Named turns come first, each shown by rows before and after it. Which turns, in which order, take the first row of each pair that follows to the second? Write the first one first, as in the answered first pair.
k_634 (before -> after):
[ 5.41  2.33 -0.70  2.80  1.73 -0.89 -2.86  3.19 -2.39 -1.34 -0.18  0.81
 -2.45  1.00 -2.23] -> [ 3.32 -1.43 -1.93 -0.79  2.23  2.46 -3.28  3.25 -0.67 -3.45  0.12  2.91
 -2.21  2.62 -1.63]
[-0.52 -0.95  1.70  0.28  0.16  2.64 -0.73 -0.46 -1.33 -0.63 -0.10  1.92
 -3.00 -1.13 -1.31] -> [-1.23 -1.02  1.99 -0.09  0.25  3.25 -0.07 -0.62 -0.72 -0.08 -0.47  1.28
 -2.52 -1.34 -1.04]
[ 0.83  0.20 -1.67 -0.54  0.48  0.05 -1.36  2.23  0.50 -1.21  1.47  0.49
 -0.07 -1.04  0.95] -> [-0.14 -0.24 -1.27 -1.19  0.35  1.04 -0.35  1.83  1.31 -1.21  0.89 -0.13
  0.26 -0.85  1.30]
[-0.50  3.94  1.88  3.78  2.52  2.70 -1.90  4.60 -1.09  1.24 -1.02 -2.00
 -1.71  0.21 -0.21] -> [ 0.42  2.93  1.31  3.38  2.70  2.07 -3.61  4.79 -1.85 -0.44 -0.14 -0.37
 -2.23  0.84 -0.68]
k_183 (before -> after):
[ 0.25  0.51 -0.88 -0.67 -1.15 -1.25  0.38 -0.59 -0.97 -0.06  0.37  0.15
  0.63  0.65  0.13] -> [ 0.63 -0.02 -1.00 -0.44 -0.38 -0.92 -0.25  0.10 -0.88 -0.58  0.66  0.72
 -0.08  0.99 -0.26]
[ 0.25  0.60  0.72  1.00 -0.28 -1.25 -1.91  1.04  0.91  0.24  2.14  1.12
 -2.95  1.56 -1.31] -> [-0.12  1.23  1.13  1.18  0.02 -0.53 -1.32  1.28  1.66  1.15  1.16  0.69
 -3.35  1.20 -1.31]
[-2.88  3.63  2.25  2.84  3.06  1.79  1.44  2.71  3.75  2.63 -2.25 -2.14
 -2.88 -2.00 -0.75] -> [-2.87  4.41  2.35  1.72  0.20 -0.26  4.24  0.26  2.04  3.80 -1.70 -4.11
  0.34 -2.17  0.07]
[ 0.83 -0.29 -1.39 -1.07 -2.38 -0.59 -1.50 -2.26 -0.11 -0.42 -0.58  0.69
 -0.77  0.59  1.30] -> [ 0.79 -0.65 -1.26 -0.87 -1.39 -0.19 -2.25 -1.72  0.61 -0.73 -1.00  1.21
 -1.58  0.79  0.94]
k_59 (before -> after):
[-3.00 -0.67 -0.82  0.23  0.09  1.60  5.01 -1.00  1.03  3.99  0.49 -4.11
  3.21  2.47  0.84] -> [-2.21 -3.01 -2.52 -1.73 -1.09  0.33  3.71 -2.21 -0.85  1.02  2.70 -1.53
  4.34  4.31  0.79]
[-0.40  0.93  0.57  1.90  2.77  2.11 -0.43  1.12  2.19  1.60 -0.92 -1.31
 -2.08 -0.08  0.42] -> [-0.80  2.06  0.67  1.27  0.49  0.41  2.32 -1.15  0.80  2.65 -0.41 -2.98
  0.76 -0.33  1.01]
[ 0.75 -0.16  0.24 -1.71 -2.70 -2.00  4.07 -0.55 -0.86  2.35  0.44 -0.62
 -0.56  0.00  0.27] -> [ 1.50 -2.10 -0.80 -2.79 -2.45 -2.17  1.91 -0.47 -1.29  0.23  1.76  1.95
 -0.74  1.14  0.23]
k_574 (before -> after):
[-0.17 -1.75 -4.61 -3.20 -3.32 -2.06 -1.32 -1.67 -1.36 -1.90  1.65 -2.69
  1.21 -0.40  2.81] -> [-3.12 -0.97 -2.54 -2.40 -0.65  2.19  0.14  0.29  2.64  1.29 -1.71 -5.15
 -0.84 -1.46  3.19]
[ 0.82 -1.75 -1.43 -2.19 -1.71 -2.44 -0.61 -2.65 -1.37 -2.08  3.99  1.04
  1.64  2.84 -0.02] -> [-2.56  0.77  1.17 -0.89  0.13  1.50  3.07 -1.28  2.84  3.32 -0.42 -3.92
  0.54  0.74  0.73]
[ 3.11  1.39  0.40  3.17  2.02 -2.55 -3.19  0.76 -0.62 -0.68  0.63  1.72
 -3.36 -0.40 -1.12] -> [ 2.52  3.44  1.40  3.72  0.88 -3.33 -0.25 -0.23 -0.71  2.08 -0.23 -1.44
 -1.91 -1.52 -0.47]
Pairs:
(2 to 4 turns a pair)
[-4.12 -3.25 -0.64 -1.04  6.78  7.20 -1.28  1.99  4.43  0.57 -2.49  1.74
 -4.17  2.26 -0.95] -> [-4.17  0.24 -0.90 -3.30 -1.24  0.58  7.47 -4.50 -0.92  4.94 -0.90 -4.62
  5.13  0.85  0.93] -> k_574 k_574 k_59
[ 3.10  2.81  2.23  3.24 -3.32 -0.27 -0.58 -2.10 -1.70  0.12  2.76 -3.29
  3.41  0.60 -0.21] -> [ 3.02 -0.60  0.78  0.86 -2.52  1.04 -3.42 -1.74 -1.59 -3.63  4.19  0.54
  3.08  2.51 -0.36] -> k_183 k_634
[ 2.49 -1.67  0.98  0.00 -0.63 -2.38 -0.54 -0.11 -2.08 -0.01  1.59  2.16
 -0.98  0.47 -1.78] -> [-1.12 -2.93  1.12 -2.54 -0.72  1.48  2.44 -0.38  0.77  1.23 -0.09  0.90
  0.98  0.73 -0.62] -> k_634 k_634 k_574 k_574
[-5.08  3.14  0.43 -0.25  1.73  1.64  6.68 -1.11  1.20  4.25 -3.69 -4.64
  0.40 -2.46  1.01] -> [ 1.11  4.30 -1.50  1.26 -1.61 -7.44  3.48 -3.79 -6.10  0.69  1.58 -1.16
  1.61 -1.58 -0.35] -> k_634 k_59
[ 1.45  1.91 -0.23  0.79 -2.11 -4.02  1.75 -1.88 -3.29  0.46  1.04 -0.90
  3.28 -0.98  0.50] -> [-0.46  1.89  1.71  3.20  2.89  1.77  0.13  2.43  2.35  2.18 -2.88 -1.11
 -1.99 -1.72 -0.01] -> k_574 k_634
[-1.38  2.20  0.72  1.77 -1.85 -2.66  3.38 -2.22 -1.05  2.75 -1.51 -3.20
  1.97 -0.87  0.18] -> [-4.00 -0.90  0.92  0.18  1.28  3.21  1.63  0.51  3.24  1.78 -3.47 -1.72
 -0.58  0.10  0.43] -> k_59 k_574
